Each named turn below is shown by a few rows before and after it. Which turns, in which order, take the first row of each later pair to the second? The first pair is answered.
W (before -> after):
[-20  30  16  -5 -10  19 -18 -28  26 -39  -6   8  19 -31  13  15] -> [ 12 -10 -14 -22  -8   4   4 -39   4 -14  -2  33  24 -50   5 -12]
[ 19   6   7 -25 -38  14   0  25 -12  19  11 -23  -5 -26   9  -8] -> [ -6  29  23 -33 -16  31 -21  18   4   4   8 -16  11  -7   9  17]
[ 26 -36  -4  27  23 -10  21  24 -10 -20  31 -16   0 -17 -11 -22] -> [  1  -1  24  36  22   1   1  30   8 -38  26 -37  -3  -1  -6   0]
C (before -> after):
[ 15 -17  20 -11 -28  -9  -2  36  -2  19 -19  10  -3   5  10 -13] -> [  5  -4  25   3 -34  -8  -4  39   1  11 -19  -3 -11  11  16  -9]
[-24  27 -12  40   4 -14  12 -61  23 -24 -19  -2 -20  38   7  17] -> [-10   1 -21 -10  27 -14   8 -69  11   1 -27  46   9  37  -4  12]
[ -2   2  16 -11  34 -24  -6  27  14  -5   1  26  21  11 -20 -35] -> [  4   0  11  23  16 -33  10  28  13 -16  10  -3  -3   4 -12 -46]
[-35  -1  -8   0 -28  -8   0  22 -11  18  10 -10 -16  -8  -2  16] -> [-36  -8  -9 -21 -19  -6  -7  19 -12  23   6   6  -1  -5  -5  19]
K (before -> after):
[-16  25 -13   3 -27  -7 -19 -16   9   2  -4  -8 -23  22   8   0] -> [-10  29  -5  18 -18   0 -15  -3  10 -19  19 -24 -19  13   4   2]
[ -8 -15  22 -40  34  -9 -22 -17  15  28 -58  54  26  52  -5  13] -> [-11   7  76  -4  21   3 -35  53  27 -10 -38   0  14  46  -2  18]
[  7 -16 -14 -19  51   8   2 -29  -5 -15  24  37  35 -15 -15   7] -> [-10  -8   5 -39   8  -9 -18 -14   8  27 -41  52  15  17  -1  19]
[ -2  14   9 -12 -48  20   9  56 -16  -4 -36   4 -21  14  14   3] -> [ 14   8   0  10 -10  35  22  52 -28 -46  25 -11  -6  -9   0  -8]
P (before -> after):
[-13  15  11   1  22  16   4 -13   5 -22  18 -21   7  33  -7   1] -> [ -4  13  12   2  20  22   5  -4  -3 -23  24 -23   9  24  -7  -2]
[ 43 -20   7  20  -6   0   2  58 -23 -22  25 -12 -15 -21   2 -43] -> [ 34 -27 -21  42   4 -34  28  -9  -3 -12 -13  10 -34  21  10 -42]
[ 39 -15 -41  13 -17   7  14 -10 -34 -15  33 -21 -13 -39  -2 -25] -> [ 11  -6 -45  15  -6 -18  13 -65  -1   6 -28   8 -22  23  10  -4]
[-15  29  34  -2  45  35   2  25   3  20   6  -3  11  13 -18  17] -> [  9  15  14  16  41  30  24  24 -14  17  37 -18   3 -17 -22  -7]
Pairs:
Each pair is 2 to 3 turns apart.
[  4 -25  16 -57  48  -4 -22   4  -3  20 -16  53  41  18 -24  15] -> [ 34 -38 -52  10  15 -22  37 -33 -26   7  37   5 -10 -31 -11 -25]  P then C then K
[ -4 -19  13  12  48 -25  -3 -14  21  -4 -33  21   4  24   1   9] -> [ -7  -7  42   9  24 -17 -22  28  20  -6 -39   5  -2  18   4  12]  C then K then P
[-33  40  13 -33 -51  23 -18  -9  -6  48 -39  -3   3  -9  -6  36] -> [ -6  29  10   6 -74  18   3  23 -19  26  -3 -45 -24 -42  -5  10]  C then W then P
[ 37 -19   6  30  45 -11   6   4  18  -7   4 -18  11  22 -10  -1] -> [ 49 -34  -1   3  10 -22   5  19   5  33 -22  -2   2  14  -5 -11]  K then P then W
[ 38 -45  24  -4  30 -12   8  23 -12  -5  -8  14  22  10 -14 -19] -> [ 18 -22  37  32  -1 -25   8  20  11  -5 -39 -11 -10  35   1  -7]  W then P then P
[ -6   4  29 -33 -14  24 -26  35   2  10   0   7  13 -11  -4  14] -> [-15  -5   1 -13  -5  -7  -5 -24  22  22 -36  24  -4  33   5  17]  P then P then P
[ 22  -4   0 -29   7  -3 -24  32 -11  41 -45  26   2  -1 -36 -11] -> [ 36  -4  -1  -2  37  14 -12  41 -18  -3  14  -1  14 -28 -46 -22]  K then K
[ 13   8  -7   1 -23  30   2  38 -18 -14  47 -26 -12 -60  -4 -16] -> [-11  13 -34 -38  25  42  -5 -34 -11  -3  37  28  19 -36 -10   7]  W then K
[-12  22  24 -26 -46   9 -25  39  -1  18 -23 -22 -19   2  10   9] -> [ -9   6  17 -59 -15  15 -32  27  -4  26 -23  16  15   6  -2   8]  C then W then W
[  1  -6   1   2  69  -2 -12 -26  26  -8  31  31  45  18  -5  14] -> [ 23  -3   6  66  20 -12  13  14  23 -28  59 -33  -2  -8   6  -8]  P then C then W
[ 13   4  -7 -46  20  30 -14   6 -26   6  24  18  24 -33 -10   1] -> [ -8  37  11   8   8  31  -8   8  -5 -32  35 -29  -6 -23   1  11]  C then W
[ 19 -32 -41   9 -13 -19  33 -27 -21  23  13   6 -13 -19   9 -25] -> [-17  -3 -15 -47  16  10 -11 -32  -8  28  -8  43  25   5   4  15]  C then C
[ -7  24 -27  12  37  14  26 -49   3 -35  27  -3   2  -5 -16  -6] -> [-22  46  16 -54  -2  35 -26   7  -2   4 -14  15  18  -3 -11  13]  C then K then P
[-20  36  44  57 -10  -7  -4  16  25 -35  -3 -59 -33  33  10  17] -> [-24  21   2   0  74  21  -6 -53   7 -40  34   7  34  23 -15  24]  K then C
[-10  12  -3  23  -4   1   7 -30  15 -11  -4  16  11  10 -11   7] -> [-10  16  10  29 -10   0   3 -13  18 -17  -5   5   9  10 -10  11]  K then K
[ 19  16 -13 -10 -25 -21  -9 -52 -25  15 -46 -18  -9 -28  23  17] -> [ 18  17  -5 -31 -27 -12 -22 -35 -31  23 -47  -6   1 -31  19  21]  P then W then W
[ -2 -14   4  19  -7 -23   9  12  -5  -1 -48 -21 -43  32   6   6] -> [ 11 -14  19   7 -12  -2  -1  54 -20 -10 -17 -34 -32  -3  -1   0]  P then P
[ 28 -22  -8  -7 -17 -29   1   6 -14  33 -10   2 -13 -22   2 -39] -> [-16  33  43   0   2  -1 -41  24  18  -7 -15 -21  -2   9   6   2]  K then W
[ 39 -35 -35  -2 -22  -3  15  13 -31  41 -15  46  -4  -7 -10 -28] -> [ -3   9  37 -10  12  21 -34  49   4   4 -33  36  22  37 -12  13]  P then K then W
[-16  30  -3  -9 -12  35 -37  24  -2 -10  20 -16   3 -33   6  24] -> [  5  -8 -21 -43 -14  19 -26  23 -14  30  -3  22  15 -32  -1   9]  C then K
[  0 -20   2 -28 -30   0  -3   7 -16  41 -18   2 -11  -9   3   0] -> [ -3  -1  11  -1 -33  16  -1  22 -16  13  11 -31 -20 -24   4   0]  P then W then P
[  1  45  -6  33   6  19  -3 -17  26 -45   0 -35   7  14  -2  20] -> [ 31  10 -57  16   0   3  27 -47  -2 -14   8 -12   3 -17  -5  -9]  P then K then W
[-53  57  -4 -25 -41  48 -34 -17 -41  18  29  -3 -15  -6   9  34] -> [ -8  10 -22 -24 -61  32  -9  14 -67  38  43  -4 -24 -42   7  -2]  W then K then P
[ 28  -8 -12  40 -13 -16  16 -20 -22 -14  32 -19  -6 -14  -6 -27] -> [-21  28   8  -2  15  12 -28 -48   2 -15   2   9  28  20  -2  21]  W then K then P
[ 11  -5 -11  26   8 -24  22 -52  44 -16  27 -28 -18  11  -4  -7] -> [ 22 -29 -16 -14  31 -26  20 -60  32   4  23   8   8   6 -15 -10]  C then C
[ 23   4 -31   2 -23  19   3  -8 -11  -1  21 -21   2 -10  -5  -6] -> [  5  21 -26  16 -15  24  -2 -22   2 -15  17 -28   2   5  -4   7]  W then P
[ 16 -12  43  36 -25 -37  22  38  29  -7 -63 -41  18  38 -14  -9] -> [  0 -11  32  25  43 -21  21 -15  38 -34 -43  -9  57  54 -27  10]  K then P then C
[ 14 -21  37   7  11 -15  -2  43   8  -5 -19  -7   5  15  -9 -15] -> [ -4   7  29  34  13  -5   1  17  17 -34   3 -30  -8  18  -2   0]  P then K then C
[  4  34  26   3  63  17 -27 -51  26 -39  37  14  27  -7 -17  41] -> [ 21  20   6  20  62  12  -5 -55  13 -43  60   4  21 -23 -17  26]  P then P
[ -3  18 -44   3   1 -10   4 -67  20   6 -22  18 -15  37   5  22] -> [-21  39   3 -33 -19  13 -40 -11  19  17 -38  16  -3  36   6  39]  W then P
[-10  22  18  13  -9   3  -7  17  -2 -16 -42 -29  26 -12  42  35] -> [ 17 -11   2   6 -25 -12   6  33 -17   4 -46 -18  22 -27  39  13]  C then W
[ 61  -1  27  32 -22  -5  13  24  -3  -9  -3 -19 -13   2  11  -3] -> [ 39  12  37  24 -17  -9   0  10  14  -5 -35  -5 -13  29  18  16]  P then P
[ 11  -1 -43  29  -9   9  17 -19  -2 -12   9 -21 -34 -14   3 -10] -> [  0  -6 -55   2  10  12  10 -45   1   2  -5  10 -21  -2   0   0]  W then K then W
[  0 -31 -13 -43  25   4   4 -31  -2  26 -21  49  21  25  -3  -5] -> [ 18 -36  -7 -47  14  21   4  11 -26  14  26  25  27 -22 -11 -19]  P then P
[ 12   4 -41  14  -8   6  10 -57  -5 -10  11  -9 -15   9   5   8] -> [ -6  28   2  10   8  29 -16 -25   7 -38  21 -26  -1  18   1  31]  P then K then K
[-29 -11  -3 -40 -39   1 -30  -4   5  42 -31  25   8  33   8  45] -> [ -1 -39   7 -51  22  22 -28  21  -8  12  24  31  52   7 -14  32]  K then W
[-19   7   7  24  29  -1 -14  -2   8 -28  12   7   8  27  -3  19] -> [ -3 -15  17 -14  10  -2 -24  35 -10   5  -5  27  20  12 -11   9]  C then K then P
[ 30 -56 -16  49  32   1  -4 -31 -22 -33  61 -12 -34   8  -5  -6] -> [-11  -5  22  34  40  36 -44 -23  -4 -49  59 -21 -20  21  -3  30]  C then P
[-18  13 -29   3  32  -8  -3 -55  -4  -8  -2  12   1  27  -3   1] -> [-18  19 -26  22  23  -8   0 -53   2 -17   3  -5 -12  25  -1   1]  C then C
[ 11  -6  -9  12  37   6  16 -21   0 -24  28   0  14  -5 -14  -5] -> [ -7   3  -8 -20  19  -2   0 -38   7  11 -20  27  12  17  -6  10]  C then C then K
[ 10 -26  -3  25  59 -16  26 -30  29 -31   9  10   9  22 -16  -2] -> [ 22 -44 -22  -7  44 -19  26 -31  15   0  -1  33  17   6 -17 -13]  W then C then W
[ 21 -16 -50 -46  22   8  -5  -2 -29   8  22  24   9 -41  -9  -1] -> [  1  18 -53  32 -14 -14  12 -25   0 -20  12 -33 -50 -15  13   5]  P then C
[ -6  19  -3   5   8  25  -1  -5 -14 -24  31 -11  -6  -8  -3  16] -> [  6   4 -29   4 -20   6  14 -21 -21   7  11   0 -21  -7   3   2]  K then W
[-13  15  -5   3   1 -11  -2 -34  24   8 -24  10  -9  25  -1  23] -> [ 12   7   2  -5 -10  14  -4  22  -7 -11  34 -20   0 -36 -12   6]  P then P
[-11  12   0 -15   0 -14 -11   2   1  -6 -22  10   9   3   0   8] -> [ -1   4  -9 -23   1  -9  -8   6 -13  -4  -5  14  13 -18  -4   0]  P then K then K
[ 22 -40 -13 -13  32   8  14   7 -12  -2  24  13  23 -27 -15 -19] -> [-32  35   3  18   5  29  -9 -12  16 -31  18 -29  -9 -10   8  19]  W then K then C
[ -3   3  -5  53  49  -3  18 -16  16 -42  23  -7  -9  11  -1  -4] -> [ -2   7  14  37  45  15   2  16   7 -47  39 -15   4 -10  -3  -1]  P then P then P
[-12  10   5   0 -34  23   6  14  21  23  32 -44 -24 -11   5 -25] -> [-17   0 -17 -21  15  34   8 -29  18  14  52 -12   8 -13 -10 -21]  K then W then W
[  2   3   5  39  17   5   9  13  13  -6  11 -10 -26  -5   8  12] -> [-17  11  12  19  26   8  -4  -1  23   4 -14  11 -16  14  11  26]  K then P then K
[ 16  -9  31  28  12 -24 -13  47  25   6 -20 -17 -20  20  29 -16] -> [ 27 -33 -24  11  53 -23  12 -23  11  11   6  26  -2   8  17 -27]  K then K
[-11  22 -26  -4  15  11 -10 -43   1 -30  23 -17  15  16 -31  14] -> [ 22 -12 -48 -13  -3  -5  13 -31 -21  -5  24  -7  10  -9 -34 -11]  P then W
[  9 -16 -33 -48 -15   8  17 -21 -48  35  17  27   6 -46  15 -14] -> [  1  10  32 -16 -47  17  -5  58 -34   8  14 -30 -12 -42  19  -7]  K then K
[ -2   0  -3   8  -8  -5  19 -10 -24 -15  23 -33  24 -40   5 -29] -> [-37  23   6 -19   7   6  -8 -42  -4  -5  -9  -6  39  -7   9  -1]  K then W then W
[ -2  31  20 -17  24 -18 -15  -5  22   7 -28 -19 -11   4   4  22] -> [  8  21  -4 -16  54 -10  -1 -26  13  -6   6 -13   1 -12  -5  15]  K then K
[ -8  15  -7 -18   9  37 -10  -7 -13  -9  24   3  11 -29  -4   7] -> [  0  17  -8   7 -10  28  -1   3 -15 -12  26 -21  -9 -34   0  -2]  C then W
[  5  -8  37 -16 -28 -38  -8  36  16  43 -76  16  -6  42  15  17] -> [  9   4  73  17  14  -8 -16  84  16 -28  -5 -31  12  18  -1  16]  W then K
[ 12 -32  28 -17 -36   0  -1  39  -5  42 -30   6  -5   8 -13 -16] -> [  0 -27  17  23  -2 -21  21 -13  25  21 -42   6 -13  49  -7 -10]  K then P then P
[-14 -11 -13 -34  24 -22   6 -55  -7  -3  24  49  34  43 -17  30] -> [  7 -13   4  27 -67 -60  24   2  -4  11  -3 -13 -38  39   6   7]  K then W then C
[ 10   4  -8 -22 -15  15 -10  12  -9  11  -4  33  -4  -5  12 -22] -> [ 10   4   2 -25  -6  19 -17  24  -8   3   0  29   0  -6  10 -17]  K then W then W
[ 28  -9  37  28  29   2 -14   4  11 -22  11 -11   9   7 -26  -9] -> [  8   9  29  33  22  -3 -16 -27  24 -13 -14  -6  -2  29 -16   4]  K then C then P
[-27  48  19   4 -28   3 -28  20  22  -5 -47 -12  -1  21  14   8] -> [  3  16  -4  31 -41 -29   7  13  16  13 -57 -11 -23  22  15 -20]  C then C then P
[  3 -11 -26 -19  16  28  10 -16 -16  -5  59  19  16 -23 -26 -16] -> [ -9  11   1 -23 -68  12  -8  24  -9  39   1   3 -27 -14  -3  -9]  K then P then W
[ -7   9  -8  40  11 -12  17 -21  16 -19   5 -20 -22  11   9   3] -> [ -5  -9  28 -15  10 -14 -13  24  14  16 -33  13   5  24   4   9]  P then C then K
[-10  25 -23   9   1  25 -11 -10  -5 -20  26  -4  -4 -24  14  10] -> [ -7  16 -31   2   6  21  -9 -16 -10 -16  29   2   0 -24  12   7]  W then C
[  5  -2 -29 -23 -35 -18  16 -29 -12  62 -35  27 -12  -2  17 -10] -> [ -6  39   7  46 -46  -1  13  14   1   1   9 -49 -39 -12  23  -3]  C then K
[ -1  -2  12  27   5 -19   0 -16  10 -15 -15 -33 -31  20   0  -2] -> [  9 -11  -2   4  35   5   2 -23 -12 -27  31 -21  -3 -13 -14  -7]  P then P then K
[-20 -12  11 -26  -4   6   3  20 -26  -4   2   6   6 -24  -9 -20] -> [-42  17  12  15   0   2   5 -11   0 -24  -8 -11 -13   7  -1  -5]  C then P then W
[  5  13   0 -13  67   4  -2 -34   3  -6  17  24  38  26  22  -4] -> [ 12  11  23  21 -17 -34   3  15  10  22 -38 -11 -19  41  43 -15]  C then K then K
[  8 -12 -35  20 -31  -5  -2 -14 -11  13 -20   9 -12 -27  35  -1] -> [-11   3  -8  -3 -18   3 -29  -3   4  17 -42  24   4  -5  35  23]  K then P then C
[  7 -16 -29 -51  51  28 -10 -16 -34  -4  50  23  43 -40 -24   6] -> [ 18 -19 -57  53  11 -22  46 -53 -12 -14  31 -24 -34 -12   0 -19]  P then P then C
[ -8 -12   8  10  38  -5  -4 -15  23 -20  -8  10  22  39  -9  11] -> [ 30 -45  -7  -3  11  -9  10  22 -10  -1  12   8  22  -4 -14 -21]  P then W
[  6  17  45  30  20   1 -30  24  30 -26  11 -52  14  -1 -28  12] -> [ 25  -7  14  10  47   8 -17   3   9 -22  40 -29  38 -26 -39  -2]  P then C then P
[ -8   9 -10  64 -11  -9  34 -11   7 -27  26 -27 -37  -2   1 -22] -> [ -4 -15 -33  19  28 -20  36 -61   7   3   3  33  -7  17  -7 -19]  W then K then C
[ 29 -19   6   3  14 -18  -5  23 -11  -7  20   8  23 -30  -6   3] -> [ 11   2   8  44  -8 -35   4   4  12 -16   0 -15 -13  -1  10   9]  P then W
[ 27 -28  27 -33  19  -7 -11  55  -4  10 -15  15  33   5  -6  -2] -> [ 13  -2  21  41 -16 -30  13  28  24 -11 -31 -31 -23  27  17  -3]  P then P then W
[-24  41 -14 -13 -60   4 -12 -17   3  26 -24 -22 -49  -9  24   8] -> [ -9  33  25 -40 -39  25 -37  46 -11  12   5 -23 -11 -31   8   6]  P then C then K
[ 19 -19  10   4 -21 -26 -11  10 -11  -2  24   0  18 -46  23 -29] -> [  8 -23  -5  -3 -16 -42  -5 -36   1  18  -8  26  14 -15  28 -21]  K then P
[-12  14  20   4 -48  -2 -23  15  22  19 -54 -10 -11  15   9   6] -> [ 35 -29   4  39 -26 -12  15  31   1  -8   0 -29 -11 -20  -6 -36]  C then K then P
[ -8   7   7  11  20 -12  -2  -7  11 -14   7  -7  -4  12   1  11] -> [ 18 -18  -1  -1   2 -22  10  13  -5   6   8   0  -8  -7  -2  -9]  C then P then W
[-15 -19   1  47   8 -44  10 -26   0 -23   2 -24 -23  18 -14 -21] -> [-19 -10  10  -2  43  -2 -15 -12 -17 -38  44  -9  21  -9 -33 -10]  P then P then K
[ 29 -19 -16   4  21 -10  11 -12   9 -10  14   2  18 -21 -16 -29] -> [ 20 -11   7 -34  -9  -2 -14  21   4  17 -11  10  23 -25 -13 -19]  K then P then P
[  8  -8 -25 -41  18  12  -6 -42 -15  10  15  13  37 -33   9 -11] -> [ -1  17   0  28 -46 -12   2 -12  12   0 -14 -49 -26 -11  35  -9]  W then P then K
[ 26 -46  29   2  45  16  12  15  -2 -10  54  10  12  -4   8   0] -> [-14  10  22  44   0  15  11 -15  22 -21  40 -27 -31  10  35  20]  W then K then C
[ 26 -21 -18   1  19  11  30   7 -23  10  30  15  27 -46  -8 -16] -> [-16  28   5  34 -44  -6  14   2  11  23 -33 -13 -27  -1  23   7]  K then C then P
[ 29 -48  -9  -3  23 -21  24 -24 -13  17 -18  26   7  12 -16 -17] -> [  2 -11 -21  36   2 -20  29 -56   6  -3 -18  -7 -22  22   1   0]  C then K then K
[ -9 -16   6 -12  39  -8 -22 -27  24   6 -35  26  31  41 -15  10] -> [ -6 -20  18   4  16 -23 -18 -11  29  12 -55  11  12  51  -9   6]  C then P
[-24  10  30 -53 -12  30 -38  18 -20   2  52 -13  61 -41 -15  48] -> [  8 -53 -39 -44 -37 -35  20 -50 -28  65   0  33  25 -23  -6  14]  C then K then P
[ 35 -12  -1  55 -15 -16  28  17  -7 -30  27 -42 -19 -20  -1 -37] -> [ 10  -4 -33  33  41  -6  27 -63   4 -34  30   2  12   6  -9 -16]  W then K then C
[-15  19 -11  -7 -21  10 -14 -34   9   8  15  13  24  -4   9  10] -> [-12  21 -15  16 -32   2  -1 -32  10   3  21  -7   7  -8  11   4]  C then C
[-23  32 -20  24 -31  -1  -6 -29   3  12 -15  -8 -23  29   5  12] -> [-16  42  -6  18  -5  33 -18   4 -13 -21  38 -27   4  -8  -7  13]  P then K
[-25  18  -2  19 -31 -10  -9  -3  20  -6 -35  -5 -38  19  16   4] -> [-16   8  -1 -25  27  30 -21   6  -5 -33  25  13  21 -21 -11   2]  P then K then C
[-33  36  -4   3   0   8  -7 -43  13  -3 -11   1 -11  18   9  17] -> [ -7  26  -6   3  -7  22  -1  -2 -13 -16  41 -24  -9 -33   0  -3]  P then P
[ 21 -14  35 -21  19   8 -16  48 -10 -10  -4   8  38  -4  -3  -3] -> [ 36 -41 -17   9  22 -25  27 -12 -13  -2  -5  19  16   3  -2 -26]  W then K then P
[ -5   3 -15   8  -7  26 -17  -5 -22 -30  15 -47 -35 -11 -14   6] -> [ 10 -16 -24   8  -4  16  -6  -5 -29 -24  23 -40 -30 -20 -15  -3]  W then C then W
[ 32 -42   1   7  59 -16  22  -3   5 -19   7  48  33  15 -16 -10] -> [ 46 -45  15 -11  15  -8  11  55 -17   2   9  34  26 -21 -17 -21]  K then P then P
[ 21 -48 -19  12  16 -37  19  12   5  21 -15  18 -14  13  -1 -19] -> [ -6 -10  29  27  33 -10  -9  42  24 -22  -4 -12  -3  25  -1   8]  K then K then W
[ 18  14  10  52 -38 -34 -15  34 -15 -34  13 -24 -20 -16   3 -32] -> [  3   3 -37 -12  32 -20 -20 -52 -21 -16  14  53  34  -1 -11 -16]  W then P then K
[ -6  25  21  12 -36  18 -20  40   0  -6  -9 -20 -17 -12   5  10] -> [ 10  -3  21 -24  -5  22 -24  50 -14   1   3  11  17 -22 -12   5]  C then K
[-15   4 -42   1 -30   5  13  23 -26  -4  24  11 -13  -8 -17 -15] -> [-17   9 -32  -3 -44   0  11  30 -22   4   7   8 -20   1 -13  -9]  K then K
[-23  14   8  22  -4  20   0   5   1  -5  11   0  -1 -15   8   8] -> [-16  -3   3  -7  -3  21  -4   8 -12  15   7  19  10 -25   3   4]  W then K then P
[ 11 -14  28  12  43  -4 -28  17  23 -14  43  -6  35  14   1   7] -> [  9 -19   8 -18  47  -3 -28  -6  15   9  33  26  45  10   0   6]  K then P
[-17  32   5  -3 -46   6 -14 -17  -2  14 -20 -18 -13   7   2   1] -> [  1  22  -6   9 -51   6  -1  -9 -14   7   9 -27 -17 -17  -3 -15]  P then P
